(in the rows, 128 means zero)
Which row each row swaps with, under one turn or mirror:
The rows were stretched afterwards, more along some directions than others.
Ris: [134 168 135 131 113 129 149  95 131 122 149 139 118 144 124 112 108 166
 152  44 137]
mir: [118 118 139 121 116 121 151 164 127 119 133 124 145 147  95 159 118 130
 141 135 128]
doriz: [ 72 161 136 120  98 133 136 131 121 143 153 159 121 150 127 126 132 140
 156  73 136]
fidub: [116 126 158 137 127 107 131 108 122 139 117 146 113 142 111 144 115 129
 114  90 138]
zuk: [125 169 155 133 131 110 124  83 113 137 135 148 130 160 104 125 112 159
 107 107 119]
reb: [111 157 139 130 117 110 134  92 110 160 162 147 146 148 107 127  98 145
 144  65 119]
zuso: [ 89 149 109 115  88 135 134 133 124 114 164 133 130 132 145 117 137 149
 132 112 120]
Suko: [141 153 147 127 138 104 118 122  99 124 114 129 116 132 129 139 118 146
 133  93 120]
Fedu: [115 153 118 115 131 136 145  75 153 137 134 119 135 165 118 103 114 126
 148  90 143]
teke: [104 156 113 116 111 148 144 100 147 115 140 117 143 176 110 106 101 121
 151 105 130]
ped: [154 144 109 146 135  95 113 122 121 142 150 144 149 144 107 155 107 131
 127 121 108]
doba: [134 129 104 120 115 130 133 107 157 125 152 149 127 166 112 103 145 116
 125 117 139]
Pav: [142 145 160 151 133  85 105 141  85 155 118 144 127 120 109 119 132 154
 117  90 117]
Tib: [124 168 106 133 118 126  97 148 122 164 138 154 125 125 122 126 129 125
 115 134 116]
Geg: [ 98 151 138  99 101 151 138 114 131 132 119 145 110 162 127  76 140 150
 172  78 154]
Maz: [133 148 126 114 124 146 135  83 140 152 149 163 105 157 114  91 128 157
 136  98 140]
sesu: [124 174 155 115 136 104 118 112 110 124 136 134 140 145 130 147 143 130
 123 114 127]
ruti: [130 139  99 147 136 110 114 155 102 150 152 130 159 129 106  95 145 147
 105 106 126]
ged: [145 122 151 124 111 119 136 100 135 116 158 157 122 154 118 141 136 134
 110  93 140]
Pami: [125 118 130 116  97 152 143 116 161 110 120 142 100 168 113 146  99 142
 148 137 146]
zop: [164 144 134 130 118 117 140 103 154 156 139 144 124  97 142 106 101 151
 125  67 127]
pepo: [126 144  92 123 132 137 145 133 122 143 152 135 166 110 136 113 121 160
  87 120 125]
dira: [115 171  81 125 154 135 119 123 124 150 130 131 142 128 138  95 145 147
 127 111 123]
zameg: [115 119 104 100 101 145 153 120 162 118 140 148 112 136 135 120 128 145
 127 126 145]
rof: [113 156 111 114 129 134 152  98 127 117 159 162 141 133 119 113 117 146
 120  90 121]
faz: [149 124  97  93 134 121 144 111 146 146 144 124 136 147 112 121 111 133
 123 113 133]
zit: [131 138  95 107 133 121 119 133 135 148 155 148 137 149 141 125 122 135
 170 105 127]
dezo: [117 149 141 125 138 136 129 106 123 157 107 120 144 151 109  76 136 145
 119 111 150]
lel: [ 88 122 148  95 105 136 142  86 147 130 152 137 105 165 116 125  84 142
 153  96 141]
Nare: [ 89 120 141 114  93 125 122 161  96 126 127 148  97 124 119 132 123 151
 134 119 126]
bal: [112 146 118 145 100 115 115 136 129 173 159 142 141 149  96 109 158 120
 139 123 137]
simal: [ 72 142 121 139  93 129 125 122 132 139 162 142 112 153 103 107 142 116
 151  81 133]
Neguf: [130 131  99 145 128 124 123 135 144 162 117 133 146 152 109 120 153 123
 149 124 147]
nalos: [116 148 106 126 122 126 129 114 132 136 161 143 138 105 146  83  92 156
 149  86 109]
Lemum: [114 139 135 116 116 127 136  92 146 144 147 147 102 130 122  87 129 126
 118  70 145]
Zigo: [123 152 169  96 112 106 141 107 130 135 146 123 134 177 108 106 105 141
 148 104 131]
razal: [114 150 146 111  84 124 142 134 134 139 141 129 123 134 123 113 115 139
 153  40 143]
lapu: [134 144 113 144 115 116 127 110 126 140 170 147 159 111 104  91 128 139
  88  89 120]
dif: [103 152 120 110 119 136 129 141 107 131 105 134 110 111 157 107 135 146
 149  87 127]
fotu: [ 92 137  93 127  93 137 137 156 137 172 137 129 135 129 108 116 139 118
 150 114 134]
vepo: [141 135 159 109 105 113 154  90 137 134 130 162 106 134 121 127  98 133
 107  71 129]
Nezog: [148 130 133 108  98 131 147 122 140 125 141 138 153 136 128 131 103 141
  98 113 138]
nibub: [119 170  94 143 121 142 112  96 157 134 150 138 146 126 118 104 127 145
 153 113 130]
meni: [127 149 150 115 102 133 123 114 128 133 115 145 118 167  97 126  96 148
 132 118 131]
pafam: [ 94 152 120 123 121 152 138 136 121 124 121 148 118 140 161 137 130 136
 164  96 137]
bop: [118 160 156 123 102 100 136 118 120 151 156 119 149 159  89  90 166 125
 128  68 143]
fes: [129 168 173 117 111 108 153  97 118 142 148 140 138 161 108 112 119 164
 123  49 137]
gite: [134 164 114 136 134 146 122  94 134 140 122 127 156 166 108 107 112 145
 142 129 137]
Lis: [126 152 177 130 114 107 145  79 114 133 140 129 140 176  96  76 139 158
 119  61 151]
temo: [136 153 108 123 130 146 152 116 121 125 146 126 172 160 128 136 122 151
 100 155 139]
bitom: [153 141 118 134 112 106 130 116 131 103 144 140 131 142 123 133 101 136
 144  98 104]
pinu: [ 82 146 123 126  90 120 154 131 118 131 156 130 138 143 101 124 157 144
 161 116 128]
velu: [123 172 117  91 112 149 134  94 156 111 164 151 122 176 121  91 101 144
 130  64 134]
beki: [ 84 140  98 128 110 161 127 134 145 150 163 129 140 160 107 109 154 117
 151  97 154]
Zin: [105 166 144 107 101 144 135  81 153 142 120 139  90 133 139  84 131 136
 135  82 145]
Tul: [ 75 148 122 116 127 145 128 136  96 165 151 143 111 136 124 118 146 140
 126 121 131]
kuva: [124 157 157 117 125 125 140 123 126 173 138 127 158 144 118 135 106 126
 100 121 135]
lidi: [114 139 154 140 113 134 170  95 129 107 135 150 154 124 141 119 118 155
 156  79 129]

razal is swapped with Nezog
Zin is swapped with Tib
simal is swapped with doba
Pav is swapped with dezo
lidi is swapped with mir
zit is swapped with lel

Which row each row swaps with, under one turn or mirror:
The rows were stretched afterwards, more along some directions than others.
Raka: [100 149 106 134 156 156 134 132 132 131 142 137 126 128 134 130 101 129
 118 120 130 139 137]
mef: [123 122 130 130 132 148 146 112 117 115 136 123 146 134 125 133 136 105
 119 155 150 125 122]
moga: [101 142 139 137 152 109 138 117 132 145 144 121 125 128 155 143  91 146
 119 130 141 134 147]
Vur: [135 129 129 139 140 150 126 148 122 117 117 132 134 111 117 134 120 145
 136 132 113 161 164]
Kar: [140 131 160 114 104 107 130 134 125 118 125 129 118 136 127 121 131 124
 121 129 133 129 118]
Dasek: [130 113 125 136 152 134 143 121 114 150 153 138 123 109 141 136 112 139
 136  98 146 149 128]
kiles: [112 136 125 124 153 157 132 142 135 105 138 138 129 112 133 122 107 133
 132 128 115 137 121]
ledi: [129 114 140 140 124 102 108 140 141 128 144 114 129 109 132 135 143 136
 127 112 111 116 118]
Kevu: [112 139 142 156 164 148 152 144 129 119 139 149 133 125 128 103 134 136
 125 128 140 130 133]
gif: [122 129 133 125 127 134 140 116 110 110 136 135 115 128 133 144 124 104
 124 140 122 143 100]
Zib: [120 118 129 138 144 172 174 139 141 130 151 132 133 124 139 138 103 145
 116 138 145 139 140]
seto: [126 129 136 113 115 137 134 152 125 137 111 126 126 119 114 124 139 119
 125 116 132 143 141]
Vol: [139 141 138 154 142 117 128 154 138 124 129 128 131 121 145 115 124 156
 138 136 125 110 157]
nusor: [103 138 100 152 155 155 140 130 134 123 142 125 144 120 138 141 109 136
 121 134 115 123 138]
lal: [135 133 130 104 119 117 136 122 129 124 135 128 134 126 123 145 124 129
 117 154 138 106 123]
vaso: [143 108 110 122 116 113 105 143 135 160 130 114 140 142 124 130 142 133
 123 132 123 114 137]
mitos: [104 132 131 140 147 122 113 133 136 142 139 119 135 142 135 128 122 139
 107 134 124 110 123]
bim: [112 109 130 118 141 141 136 129 144 156 141 108 119 128 133 140 119 132
 115 122 141 133 127]
Mur: [130 127 120 144 145 144 141 128 125 122 129 119 129 152 126 125 103 133
 125 148 135 119 131]
Dofim: [142 131 118 127 134 156 141 135 138 115 135 124 130 128 112 117 125 120
 116 127 130 137 120]
Fuve: [128 123 149 128 122 118 139 150 130 135 137 126 132  90 145 121 144 149
 129 127 114 140 138]
Bot: [147 128 125 100  92 116 136 137 126 120 126 121 136 115 117 122 153 109
 126 140 121 111 101]
Devus: [127 125 128 122 110 102 130 136 122 149 119 117 132 160 112 107 149 135
 110 131 129 106 115]
buka: [ 97 126 137 127 154 146 121 127 147 123 148 122 128 115 132 149  96 129
 124 134 135 125 127]
lepu: [152 131 130 109 124 132 141 129 138 144 125 126 122 152 110 137 105 129
 136 141 145 114 139]
Lata: [129 127 105 112 112 140 136 144 144 110 114 122 132 129 116 118 126 104
 119 139 126 140 129]
diri: [144 123  99 125 135 130 127 123 125 155 140 126 112 108 140 125 115 142
 120 114 127 150 132]
mez: [149 118 112 112 102  92 111 131 143 147 118  98 141 126 134 135 148 116
 116 149 113 115 124]
Laka: [116 131 158 135 150 121 133 119 125 116 148 151 119 115 136 124 108 137
 145 118 149 132 120]
vego: [113 141 131 123 131 105 119 127 115 145 134 108 138 141 124 120 122 130
 116 114 101 128 130]
Ponup: [143 125 114 135 148 139 122 132 116 131 135 130 125 113 118 129 150 127
 127 107 114 152 117]
Dusev: [132 127 130 139 123 111 125 130 119 119 123 143 123 125 150 114 117 137
 137 120 109 138 123]
bukod: [118 134 120 139 134  96 149 135 130 151 147 110 154 103 149 138 136 146
 117 139 126 127 145]
Zale: [139 131  91 141 115 140 138 135 142 117 129 112 145 142 128 113 155 112
 126 142 130 109 120]
motib: [145 132 130 125 115 122 134 120 123 137 130 137 113 135 119 117 153 108
 129 136 156 123 121]
reta: [122 124 162 117 119 112 127 125 137 129 137 107 102 127 128 136 131 127
 120 115 138 124 115]
mos: [127 111 160 141 125 118 125 150 110 121 121 141 121 148 126 115 132 139
 128 122 142 112 114]
kifo: [125 128 108 103 103 114 124 121 144 117 113 110 142 127 124 143 138  97
 124 168 117 109 121]
Vebit: [136 109 116 144 138 110 116 140 148 166 141 106 126 132 137 130 142 147
 122 118 128 106 140]
bapod: [150 132 109 149 129 147 140 138 138 106 111 138 131 128 118 115 145 136
 143 134 130 125 137]
Vateg: [130 136  95 141 128 107 138 137 154 146 130 119 161 118 137 118 150 135
 116 153 121 119 142]
Mosot: [115 130 114 132 138 123 121 137 139 114 110 138 132 125 126 118 126 145
 126 112 108 169 147]
Guva: [133 136 117 121 129 139 128 119 105 104 111 138 129 128 119 153 118 115
 142 135 109 151 136]
Buze: [133 138 116 148 139 128 148 128 114 105 106 138 138 126 136 122 125 146
 145 135 117 148 157]
Fif: [115 127 132 117 126 109 132 136 147 138 121 121 142 103 132 143 126 142
 125 146 127 150 159]
galef: [114 125 119 119 135 142 125 115 140 132 129 122 123 144 121 127 127 103
 110 131 126 131 100]
sos: [134 146  88 127 134 125 136 126 135 135 142 115 153 116 131 115 154 103
 130 115 121 150 136]
duvi: [136 119 141 141 145 145 130 142 111 135 147 145 111 129 122 128 128 122
 139 100 147 120 114]
Dezik: [120 123 134 119 128 162 146 143 124 116 129 126 120 132 132 120 115 133
 122 116 128 149 119]
vanu: [115 129 106 139 138 125 140 101 139 122 130 121 154 140 123 125 145 129
 124 154 117 118 120]
Numek: [117 130 121 129 138  96 139 138 127 156 137 130 141 116 145 137 133 149
 124 120 137 137 147]
bonor: [121 142  97 131 146 140 139 129 136 144 143 122 144 112 122 142 125 110
 113 142 135 136 141]
lem: [112 131 105 140 133 119 132 119 140 113 114 127 144 146 128 122 145 116
 123 154 113 118 129]
Zodel: [115 135 137 123 136 132 139 133 134 101 127 117 134 128 135 136 112 112
 139 130 138 116 118]

Guva is swapped with Dasek
Dofim is swapped with Kar
Devus is swapped with Zale
bapod is swapped with mos
kiles is swapped with Fuve
Raka is swapped with bukod

